Each row has a name. After each piece below comes the name of the row it's from, unless a question asks for something else. Each question is about the rows just above it. Some pieces are copies with a little noise. Places in a row count from 1.

[-0.14 -2.01  2.74  0.47  0.54  5.25 -0.84 -1.93 -0.03  8.66 -2.19  1.00
 -7.28  1.35  0.34 -2.16 -3.44 -2.10  3.00  3.71 -0.11 -3.99  2.13  2.63
 -1.30  2.99  0.84 -4.57] = J_729
[-0.11 -0.72  0.54 -0.44 -1.57  3.64 -0.92  0.17  2.15  2.43 -0.56  0.73
 -1.17  0.37  2.02 -2.49 -1.14 -1.55  3.93  0.07  0.66 -3.11  2.42 -1.75
 -1.19  2.51 -0.67 -2.04] = J_855
[-6.76 -3.48 -4.96  0.55  0.61  0.03 -1.53 -2.07  0.62  7.01 -0.24 -4.59
 -3.22  0.56 -0.49  2.35 -1.81 -1.77  0.52  4.34  0.24  1.59  4.41  3.99
 -4.27 -3.60  1.25  3.01] = J_241
[-2.20 -0.57 -6.91 -0.67 -2.33 -1.40 -1.03  0.81  4.21 -3.11  2.58 -2.47
  7.99 -1.37  1.48  0.04  2.19 -0.73  1.69 -1.41  1.73  1.48  2.68 -2.70
 -1.70 -2.30 -0.98  5.80] = J_738
[-5.56 -1.45 -8.04 -0.46 -2.08 -1.56 -1.25  0.39  4.38 -2.20  2.72 -4.11
  7.83 -1.31  1.10  1.22  2.03 -1.07  1.50 -0.65  1.79  2.04  4.55 -1.51
 -3.49 -3.55 -0.65  6.70] = J_608
How many entries does [-2.20 -0.57 -6.91 -0.67 -2.33 -1.40 -1.03  0.81  4.21 -3.11  2.58 -2.47
  7.99 -1.37  1.48  0.04  2.19 -0.73  1.69 -1.41  1.73  1.48  2.68 -2.70
 -1.70 -2.30 -0.98  5.80] have? -> 28
q: [-0.14 -2.02  2.73  0.47  0.55  5.25 -0.83 -1.93 -0.03  8.66 -2.20  0.99
 -7.28  1.35  0.34 -2.16 -3.44 -2.11  3.00  3.71 -0.11 -3.98  2.14  2.64
 -1.30  2.99  0.84 -4.57] -> J_729
Number of entries in [-0.11 -0.72  0.54 -0.44 -1.57  3.64 -0.92  0.17  2.15  2.43 -0.56  0.73
 -1.17  0.37  2.02 -2.49 -1.14 -1.55  3.93  0.07  0.66 -3.11  2.42 -1.75
 -1.19  2.51 -0.67 -2.04]: -> 28
[1.25 3.01] is in which row? -> J_241
q: [-6.77 -3.49 -4.96  0.55  0.61  0.03 -1.53 -2.08  0.62  7.02 -0.24 -4.59
 -3.22  0.56 -0.49  2.35 -1.81 -1.77  0.52  4.35  0.24  1.58  4.41  3.99
 -4.28 -3.60  1.25  3.01] -> J_241
q: [ 1.00 -7.28] -> J_729

[-4.16 -1.53 -3.24 -2.33  1.77 -0.98  3.62 -2.44 -3.50 -2.78] = J_254
[-6.23 -5.41 -4.49 -5.53  2.13 -2.96  5.16 -5.59 -7.79 -2.47] = J_267
[-1.24 -1.83 -1.36 -0.81  1.47 -1.40  1.59 -1.31 -2.19  0.47] = J_564
[-2.03  1.19 -0.99  0.13 -0.03  1.92  0.71  1.47  0.71 -3.21] = J_497
[-4.03 -1.80 -2.20 -2.18  1.39 -0.18  2.50 -0.96 -3.17 -2.10] = J_22
[-1.58 -2.92  0.17 -4.47 -3.79 -0.42 -1.06 -4.15 -3.68 -1.85] = J_903
Number of entries in [-4.16 -1.53 -3.24 -2.33  1.77]: -> 5
Where in the named rows is [1.39]? -> J_22, 5
q: [-1.25 -1.83 -1.36 -0.80  1.47 -1.41  1.58 -1.32 -2.20  0.46] -> J_564
How many entries does [-1.58 -2.92  0.17 -4.47 -3.79 -0.42 -1.06 -4.15 -3.68] have? -> 9
q: [-4.04 -1.80 -2.20 -2.18  1.40 -0.20  2.51 -0.96 -3.16 -2.10] -> J_22
[-0.99] is at row and place -> J_497, 3
q: [-1.58 -2.92  0.17 -4.47 -3.79 -0.41 -1.06 -4.15 -3.69 -1.85] -> J_903

[-1.61 -1.01 -2.36  0.74  1.74 -1.02 -2.00 -1.20  3.64 -3.75]  J_250
[ 3.24  0.97 -2.36  0.74  1.74 -1.02 -2.00 -1.20  3.64 -3.75]  J_101
[ 1.63  0.97 -2.36  0.74  1.74 -1.02 -2.00 -1.20  3.64 -3.75]  J_607
q: [ 1.62  0.96 -2.37  0.74  1.75 -1.02 -2.00 -1.20  3.65 -3.74] -> J_607
q: [-1.61 -1.01 -2.36  0.74  1.74 -1.02 -2.00 -1.20  3.64 -3.75] -> J_250
q: [ 3.24  0.97 -2.36  0.74  1.74 -1.02 -2.00 -1.20  3.64 -3.75] -> J_101

[-1.34  5.34  1.14  3.08  2.53 -0.94 -0.45 -3.00  1.43] = J_615
[-0.77  0.79  1.14 -0.20  2.90  0.06  3.25  1.88  1.24] = J_477
[ 3.27  7.43 -2.21 -0.93 -6.15 -0.52  3.66  5.54 -0.06] = J_144
[ 2.03 -1.83  0.05 -3.47  1.37  1.91  4.10  1.98  2.96] = J_243
[-4.54  0.71 -1.78  3.61  7.54 -1.15  0.15  1.53  3.87] = J_2
[-0.77  0.79 -0.67 -0.20  2.90  0.06  3.25  1.88  1.24] = J_774
[ 2.05 -3.29  0.51 -1.70  2.31 -0.16 -1.98  2.54  0.78] = J_11
Number of entries in [-0.77  0.79 -0.67 -0.20]: -> 4
How many entries does [-1.34  5.34] have? -> 2
q: [ 2.04 -1.82  0.06 -3.46  1.38  1.91  4.11  1.98  2.96] -> J_243
q: [ 3.27  7.44 -2.22 -0.92 -6.16 -0.52  3.66  5.53 -0.07] -> J_144
Row and place of [2.53] in the named rows: -> J_615, 5
q: [-0.77  0.78  1.13 -0.20  2.90  0.06  3.25  1.88  1.24] -> J_477

[-3.24 -1.60  1.44 -0.54  0.30  6.27  4.05 -2.45  1.11]  J_610
[ 8.77  1.31 -2.43 -0.82  0.29  2.84  1.17  1.37 -2.07]  J_91
[ 8.77  1.31 -2.43 -0.82  2.83  6.27  4.05 -2.45  1.11]  J_575
Row and place of [2.84] in the named rows: -> J_91, 6
Where in the named rows is [-2.07]? -> J_91, 9
q: [ 8.77  1.31 -2.42 -0.82  2.83  6.27  4.05 -2.45  1.11] -> J_575
q: [-3.24 -1.59  1.43 -0.54  0.30  6.26  4.05 -2.44  1.13] -> J_610

[ 3.20  2.85  0.25 -1.65  2.12 -0.56 -2.86 -0.91  5.13] = J_81
[-0.01  2.92  2.26 -1.79 -0.42 -0.30  0.75  0.97  2.20] = J_920
[-1.16  0.33  1.80  2.46 -0.59  4.81 -4.33  1.72 -0.40] = J_178
[ 0.13  2.14  1.77  0.71 -2.06  3.26 -4.35  0.26 -1.29] = J_874
[-1.91  2.20  1.65 -0.78  4.42  5.03 -6.97 -0.64  5.62] = J_882
[ 0.52  0.91  0.58  0.22  0.69  3.10 -2.54  1.43  1.23] = J_52
[-0.17 -3.30 -1.18  1.34 -3.86 -4.76  8.09  2.06 -5.71] = J_655
[ 0.84 -3.82 -1.77  4.73 -3.26  4.46  3.45  6.66 -3.08] = J_108
[ 0.21  0.56 -0.83 -2.02  5.91 -3.29 -0.34 -2.93  8.20] = J_905
[ 0.08 -0.97  0.39  2.50 -1.72  0.84 -0.34  1.62 -0.77] = J_754
[ 0.60  0.25 -0.01  1.02  0.35  2.11 -2.08  1.11  2.29] = J_618
[-0.50 -1.03 -0.42  0.75 -1.79 -0.30  2.26  0.97 -2.39] = J_578
Number of entries in [ 0.60  0.25 -0.01  1.02  0.35  2.11]: -> 6
q: [-0.42  0.75 -1.79 -0.30  2.26  0.97] -> J_578
Where in the named rows is [-1.16]? -> J_178, 1
q: [ 0.84 -3.83 -1.78  4.73 -3.25  4.45  3.45  6.65 -3.09] -> J_108
q: [ 0.56 -0.83 -2.02  5.91] -> J_905
q: [ 3.10 -2.54  1.43  1.23] -> J_52
q: [-0.18 -3.31 -1.18  1.34 -3.86 -4.78  8.10  2.05 -5.71] -> J_655

